Each path below is one point turned by a fixed rotation once a step. After each direction that follows a path, write how fast that rotation turns it, in degrees a step (0 if it stays still).
Each turn is a multiple of 5 degrees from 10 to 175, or 0.
Each row of a path follows its step; steps can be skipped.

step 1: [ 25  12  -1   2  -4   4   5 -20  15  10   4 -13  24  19   1  -5   3   5
   6  -5  -4   2  -9   7   1   0   0  -9  -4  18   4 -14  25  20  -2 -11
   0  12 -13  -9   5  -6  17 -14 -15   5   7  -5 -12  -5  -6   7  29 -18
   8  -1  -3  -7   0  -4   2]
step 2: [-13   0   9   6  -1 -11  -7   1  13  16   4   3   1  -2 -24   0   8   3
   5  15 -11 -16  19 -11  -1   5 -12  11 -23   7 -11  16 -27   4  10 -19
  -1 -14   0  -3   6  13 -11  -3  -7  -2  11   9   2 -12  -8   0  -4  17
   5 -10  19   0  10  10  19]
step 7: [  4  19  -8  -9   0  -6  -1   6  16 -18  19  14 -13  11   2   0  10   0
   5  -2   1 -10  11 -27  10  -4   8   5  -1 -11   2  22  -4  17 -14  -2
   3  11  25  17   4 -15  -8   5  14   2   7  14   9  18 -17 -19   7  -7
  10  -3 -10  -8   0  -4  -2]
step 9: [  2   8 -15 -11 -16  -9   6  14 -15   6   3 -13  -1   3   2 -27  -3   8
  -9  -1  -9  13  -5   5   0   9  15  -8   5   9  16   3   4 -10  -9   7
  19   8  17   9  21  -7  22  21   0   3  -2   7   3   3  -1 -28   2  17
   6 -18   9   8  -2   5   4]
step 26: [  6   1 -19   7 -11  -5 -15   9  -9  -9   3  12   6  -5  10  -5 -15 -10
  16   4   9  -7  -8  -4   4 -14   2 -19  -2  -3  -2 -18  22   4  -3  -7
 -18  17 -13 -18   1  -8   5 -18 -21 -24 -16 -23   9   6   2   5  15  -4
  -5  -8   2   3  -7   2  -1]
step 31: [-14   4  19  21  -7  -1   6  -8 -11   7  10   1  18   5  -7  -2 -10  -5
  -8  -4  -6   7  19 -12  -4  -1   4   0   7   1  -9   7  -8 -13   2 -13
  -4 -18 -13 -28   4   5  20 -13   9 -13  11 -17   6  -4  -6  11  -9   6
  -1  15  -7   6   1  25  22]
step 33: [-21  -6  10  14  -9   8   0 -15  11   4  11 -20   6  30  -3  -3  16  -2
   0  -4  16 -15   7   3  -8  -6  -6  32  -3   3   0 -26  -3   5   3  -9
  13  -4   5   8  -5   2 -12 -16   8   9  -9  -7   0  -8   2  19  11  -1
 -14   8   5   5  -8   4   7]
step 42: [-11  13 -24  11  -8 -16 -13   6  16  18  27   3   6   0  12  -2  -7  -3
   4  11   8 -15  -9  -5  15  -2   4  -8   0 -11  -9 -16   3  13  12 -20
 -15   4  -4 -12  10  -5  -5  -8   2  -5  21  24  -1   7  -6  -6   6  12
  -3  16  -9   9  -6  -2   7]
step 44: [ -4   6   1  -6 -12   3   9  -1  18  -8  18  -4  23   2   5 -23 -25  15
  -2  15  -7 -11   5  -3  -8   8   3   2   8 -13  -7 -12  -7  30  -1  19
  16   0   7  10  10   6   5   3  -5   8   7   4 -20  16  -3  -2  23 -10
  11 -12   5   4   3  -2  -3]
Speeds:
[ 3  1 -3 -1  5  2  1  2  1  1  4  1 -1  6 -2  6  0  6  2  0  0 -3 -3 -2
  3  3 -1 -3 -3 -3  0 -2  2  2 -4 -9 -5 -5 -3 -1  2 -2  1 -2  5  0 -2 -3
 -2  0 -3  0 -1 -2 -3  0  0  2  2  0  5] -> 70
[ 4  2 -2  2  2  3  0 -1 -5 -1 -2  0 -1  0  0 -2 -4  3 -3 -5  0 -1 -3  1
  0 -6  2  9 -2  6 -2  1 -3  2 -1 -2  1 -7  6  2  0 -1 -2 -5  0 -5 -1  3
  1 -1 -1 -2 -1 -3  2 -1 -4  2  1  2 -2] -> 25
[-1 -4  3 -2 -3  0  3 -6  4 -5 -1  0 -4  5 -2 -3  3 -3 -3  1  2  1  3 -3
  5 -4 -2  5 -2  3  0  2  1 -4 -6 -2  2  0  1 -3  0  0 -1  5  2  3 -1  0
 -3  4 -1 -3 -5 -5 -3 -1  1  0 -4  2  2] -> 25
[ 0 -2  3 -1  1  3 -6 -3  3  1 -4 -4 -5  0  4  7  1  3 -1  1  3  3 -4  1
  3 -3  2  0  4 -4 -2  0  0  0  3 -2  2  7  4 -1  4  6 -4 -2  3 -2  2  3
 -2 -5  1  1 -3 -2 -2  2 -1  0  3  0  2] -> 145
[ 2 -1 -3 -5 -4  1 -4  2  1  3  4 -5  1 -4  0 -4 -1  3 -2 -2 -1  1  0  0
  1 -3 -1 -5 -1  3  2  1  1  1  0  1 -5  5  2 -5 -4 -3 -4  0  1  1  0 -1
 -4  2 -4 -6  2 -6 -1  0 -2  1  4 -4 -4] -> 175
[-1  1 -2  0 -2 -3 -3  0  1  4  1 -2 -4 -3 -4  4 -2 -4 -2  3  1  1  2  5
 -2  0  5  2 -3  1  0  9  5  1 -5  3 -2 -2 -1 -3  4 -4  0 -1  3 -6  4  1
 -1  0  4  0  4  1 -4  0  1  0  1  1  4] -> 65
[-5 -3  1  2 -4 -2  0 -3  0  4  1  1  0  0 -2  4  3  3 -5  1  1  3  1  0
 -2  1 -2 -4 -3  1 -3  6 -4  0  2 -1  0 -3  2  0 -4  3  0 -3  1 -3 -9 -4
  1 -3  0  4 -1  1 -2 -1  1  3 -3 -5 -5] -> 175

step 3: [ 10 -14 -11  -4  -1  -8   2 -16  -6  -6  -2  -8  -2  11   6   1  12  22
   8  -2  -3  20  22   0   1  -5   7 -14  17   3 -25   0  -5   4   7  -1
   5 -12  18   0  13   4 -20   9  16   1 -15  17   2   9   0   5 -14 -11
   3  17  15 -19  -1 -34   1]
step 6: [ 18  12  -4  14  -3   2   5 -10   4   3  17 -11  -7 -10 -11   6 -12 -23
   7 -15   7  14   4   9 -14  -1  -2 -18  17  14 -10  10   6  22 -16   2
  11  -9  24  -4  -2   1 -13  -9   0  -3  12   1 -17   9   3  17  10 -10
  12 -14  -4  19   5  23  -6]
step 15: [-10 -19   9   3  -9  14   2   0  -4 -12 -29   5   3   6   0 -17  -2   5
  11 -23  -8  16   3   5  26  -3 -11  -8  11   4   0 -11 -17  -6   5   2
  17  -7 -17   4  13   0   2  -1   3   5   3  13  17   8  36  -2  -8   2
  11   1 -24   4   6  -5 -12]
step 18: [-14  -1 -29  11  11 -16  20   0 -11  19   4 -24  -7  -4 -13   7   6   3
   2  -1  -6  12  17   1  14  -3  -4 -14   7   6   5  19   0  -2   0   5
  17  -1  30   8 -15  -7  15  19  17  -4  -4  11  -7   8   5 -22   1  -4
  -6  -2 -15  -2  -4   2  13]
step 26: [ 16  15   4  -5   8  -2  20  22   5   3  19   4  11   4  -7   7 -20 -10
 -17   7  -5  26 -11  -3  -1   6  -6  15 -17   3 -10  11  15  -2   3   9
   5 -24   5  -5   9  13  -9   0  -8   3  10 -10  10  14  -8   2 -24 -12
 -16  -4  -5  10 -18   8  17]
step 27: [-14   9  18  21  -9  10   1  14  16 -12   8  -2   5 -15 -10  -7 -23  -1
   2 -17  12   0 -10 -11   2 -19   3  16  -4  21   4   8  14  -6 -15 -11
  11   0   3   7  -2  -5   1 -11  -3   6  16  12  18  -8  11   1 -22  24
  -4 -10   2  12 -17 -12 -11]
step 29: [  3  -6  -2  -5  11  -2  -5  -7  10  14 -11  -7   0   0  -1  -9   6 -10
 -15   2  -8 -19   5  -8   7   1  13   3  -7  17  -9  -7  11  -8  16  23
  15 -10 -23  12   3  -1 -37  -2 -11  -5  19  -3  12 -27   7   7  16  -5
 -13  15  19  -8  10   5  -3]
step 30: [ -9   3  -5   2  12   2  -3 -10   4  10   1  26  26  -9  -5  -4  -6   5
  -3   1 -15   8   1 -18  29  -3  -8   3   8  -3 -14   9  -7 -15   4   6
  24 -11  -8 -10  19   0 -12  25  11   4   0  -6   7  -3  -2 -18   0  -5
 -16  23  -6  12   0 -12  21]
step 37: [  4   1  11 -11   6  -7  -1  -6  19  24  15  -5 -17  -2   2  -2   6  -9
  15  19   9 -14  30  14  -2  -4   3  -4  12  11  -3  -5  14  -4  -5  -4
   2  15  -6 -17  12   6  17 -16  16   8 -14   8  -9  16  20  19   7 -10
   5  -7   9 -11   8  19  -3]
Speeds:
[  2  -1  -3   3  -3  -2  -2   0   1   2  -4   2   2   3   3   2   3  -1
   0   0  -1   2  -4   4  -1   2  -1   4   0   2   1  -3  -2   2  -2   0
   5  -3  -2   0   0   3   1  -2   3 -10   0  -2  -1   3  -3  -1  -3   2
   9   1   2   8   4   0  -2] -> 40
[-3 -3 -3 -3  2  0 -1 -3  2  2  3 -4 -7 -1  3  1  0  1  0  0 -3  4  3 -6
 -4  0  1  2 -1  1  5 -1 -2 -2  3  3  1  0  1  3  1 -2 -3  3 -1 -4  0  6
 -2 -7 -5 -2 -1  4  2 -3  0 -4  3 -4  1] -> 70
[-1 -3 -2 -2  0 -3  1  6  1  0 -3  1  0  2 -2 -5  0  2  2  5 -2  3  2  4
  7 -2 -8 -1 -2 -2  5  2 -1 -1 -1  0  2  1 -3 -2  0 -3  0  5 -1  0 -1 -4
 -4 -5  3  0  0  3 -1  1  2 -1  3  2 -6] -> 20
[ 0 -1  0 -2 -3  0 -1 -3 -1 -5 -2 -4 -1 -5  2 -2 -2 -1  5  0  7  2 -2 -2
  3  4  2  2  0  3  1  1 -2 -1 -1  0  0 -5  2 -2 -2 -6 -2  5  2 -1  3 -1
  0  7  2 -2  2  2  1 -7 -1  0 -3  3 -4] -> 85
[-3 -2  0  3  0  2  5  0  2  5  2  2 -3 -3  3 -1  3  3  4 -2 -2 -2  0  3
  7 -2  1  2 -5 -2 -4 -3 -3  4  0 -1 -4 -3  1  1  2 -5 -4 -4 -2  0 -2 -2
  5  3 -2  0  2 -1 -3 -4  2  1  6 -4 -1] -> 55
[ 0 -1  3 -1  2  4  1  3  2 -4  0  4  6 -3 -3 -2 -6 -5  1 -3  4 -7  2 -1
  1  4 -1  0 -2 -5 -2 -1  1  3  1  9  3 -3  2  1  1  1 -1  0  1 -3  2  2
 -3 -3 -2 -4 -3  1 -1  0  3  0  3 -2 -1] -> 20
[-1  0 -2 -1  0 -6 -1  4  1 -1 -3 -9 -2  1 -4 -1 -1  1 -1 -6 -3 -7 -3  2
  3 -1  4  0  0  1  1  2 -1  0 -6  3 -3 -3 -3  3 -4 -2 -2 -4  1 -1  1  0
  1 -5 -1 -1  0 -1  2  0 -5  2 -2  1  2] -> 160

step 13: [-10 -11  -4   3  -1  -9  10   3  -2 -12   1  17  -1  -6   3   5   5   9
  -1  -5  -7 -10 -30   4 -11   9   8   8 -21   4   3   7  20   7  -4  -2
  -9  11  -4 -13  18  -3  18  -4  -6  11  10  17   3  -4  28  27 -15  -3
 -15  -5  -6   6  22  21   8]
step 16: [-20  19   8  10  11  -3 -11   0 -18  10  10   9   7  17   1  13  -1   1
   2  -6  -8  -8  -4  15  -1  -4  20  38 -16  13 -15 -12   3  23  -3  -6
 -10 -16   6   0   5   8  10 -22   3  12   3   8   0   6   9   9  -7   8
  -1   0  -3  13   9  18  -5]
step 23: [-12  -2  -2  14 -11   0   6  -7 -34  -4  -9 -17  22  -6   0  -2   0   3
   4   1 -28   2  -3   2   6   3   9  12 -33   4  20 -14 -15  15   0 -18
  -4   0  12   8  -8  -6  10  -2  -1  -3   0  13   3   0   1  12  -4 -10
   2   9 -11  10  23  -4  17]
step 34: [ 22 -11  -2  -5  11 -13   7   3 -34  -3   0 -13  32  12   5  -8  -6  -2
   3   2   3   3 -18  -3  12  -8  -2  12 -22  14 -14 -19   2  12 -23  -6
  -5 -10  -3   2   6  -3  15  -8 -10 -16   8 -12 -12 -16  -4  -1  -3  -4
  -2  -4 -10   3   9  11  -9]
step 36: [  9   4  15   7  17  15 -13  -4  -8 -11  -4  -6  10 -12   2  -3   6  -2
  -1  -1   6   0 -17  -4   9   6  -2  20 -34  -5  10  20  10  12  -7 -25
  18   5   9  -6  12   0  20   6 -10  -5 -12  10  -6   3 -11  -3 -22  -6
 -21  -9  -1  -2  21  -7   6]
step 39: [  6   2 -20   7  21   0  11 -10   5  -1  -1  -8  22   2 -16   4   3  -1
  -7   6 -11   8  -9  -1  -3  -9   5  24 -34  14   7  -9 -18   8  -3  -6
  14 -11   8 -20   7  -2  -2 -12   6 -14 -13   8  11 -14   1  12  -5 -12
  -2 -13 -20   5  22  12  -3]
step 41: [ -3  12  21 -11  12   8   4   6  -5  -2  -1 -11  24  -9   8  14  -2 -16
 -13  11 -16   2   1  10  -3  16 -16  31 -17   7  -7  -6   9  15   0   6
   0   0   6  12  -6  11  24  -5  -5   4 -12   4 -17 -10 -19  12  -1  13
 -13 -11  -1   0  19  10  -2]
step 42: [ 18  10   1   7   2   2   3   4   3 -15  -2   4  -3   7  -7 -15   2   2
   1  12 -20 -12 -14   8  -2  -4  11  29 -14  -5  -2  13   3  20 -23 -21
 -10  12   0 -17  10  -5  12 -11 -21  -3  -5  12   5  11 -15   9  -3 -18
  -9  -8  -3   6  22  -7  20]
step 47: [ 20  13  17  -4  -5  -3  -8   2  -4  -2   7  -8  21  -3   4   2  15 -20
  -5   0  -1 -16   6   5 -11   6  10  15 -22   4  14 -23  11  24 -21  13
 -13   5  12   9  13  -3  13  -9  -9   3  -5   9 -18   1  -6   5  -4  -2
   6 -16  -3  -8  25   1  10]
Speeds:
[ 1  3  0  3  1 -5 -1  1  1 -1  4  0  4  1 -2  2  1 -2 -2  3 -5  0  2  1
  5  3  0  5  6  0 -1 -1 -3 -3 -1 -4 -8  0 -1  5 -2  4 -1 -4  0 -3  1  6
  4 -5 -5 -2  1  1  2  0  0 -3  0  2 -2] -> 45
[-2 -1  1 -3 -8  4  2  2 -3  2 -1 -4  5 -3  8 -1 -4  2  2  4  1 -7 -3 -1
  0 -1  5 -1  3  4  1  3 -7 -4  0  0  1  1  0  2 -6  2 -2 -1 -1 -3  2 -3
 -2 -1 -2  1  0  0  2  2 -2  0  0  2  1] -> 125
[ 1  3  6  6  3  5 -2  3  3  0  6 -3 -3  2 -2  1  0  2  1 -5  2 -3  1  1
 -3 -1  2  8  3 -2 -3  2 -4 -1  1  1  4  2  3  4  0  0  3  0 -4 -2  2  0
 -6  1  0  0  2  1  1 -1  6 -1 -1 -2  4] -> 70
[-3  4  4 -4 -7  0  4  3 -1 -3  1  3  1 -3 -3 -2  2  0 -7  0  0  3  0  1
  0  2  0  0  2 -4  0  1  1  1 -5 -3  2  5  0 -1 -1 -2  0  5 -2  1  0  1
 -4 -2  2 -5 -3  3  0 -8  0 -1  4  1 -2] -> 65
[-1 -4 -2  3 -1 -4  5  1 -1  4  4 -4  0 -2 -1  3  3  3 -3  0 -2 -3 -5  0
 -3  1 -6 -3 -1 -2 -1  1 -2  4  2 -3  1  5 -1 -1  1  5 -3  7 -4  4  0  2
  0 -3 -3  2  4 -3  1  3  2  5 -1  0  4] -> 175
[-5  0  2  1  3  1  5  6  1  1  0 -1  2 -4 -4  3 -1 -3  2  5 -1 -4  2  0
 -2  0 -1  5 -2 -3  1  0  2  1  0 -4 -1 -3 -4 -5 -1 -4 -6 -4 -3  2  2 -3
  4  3  1  1 -4  0 -2 -3  1 -1 -8 -2  1] -> 110
[-6  2  0  6 -1  5  1  0 -5  0  0  6 -1 -6 -3  2 -2  1  1 -4  1  0  2 -4
  2  3 -2  1  0  4  1  1  3  0 -1  0  0  3  4  4 -4  1  4  1  2  3  1  1
  0  0  0 -2  0 -4 -6  5 -2  0 -4  6 -1] -> 145
[ 1 -2  3  3  2  3  2 -1 -4 -3  3  1  2  1  4 -2 -7  5  3  2  6  4 -2  4
 -1  6 -1  0 -2 -3 -3  1  1  1 -2  4 -5 -2  1  0  1  2 -5  1 -1 -1  3  3
  2  1  5 -1  1  1  4 -3  2  5 -1  4 -2] -> 120
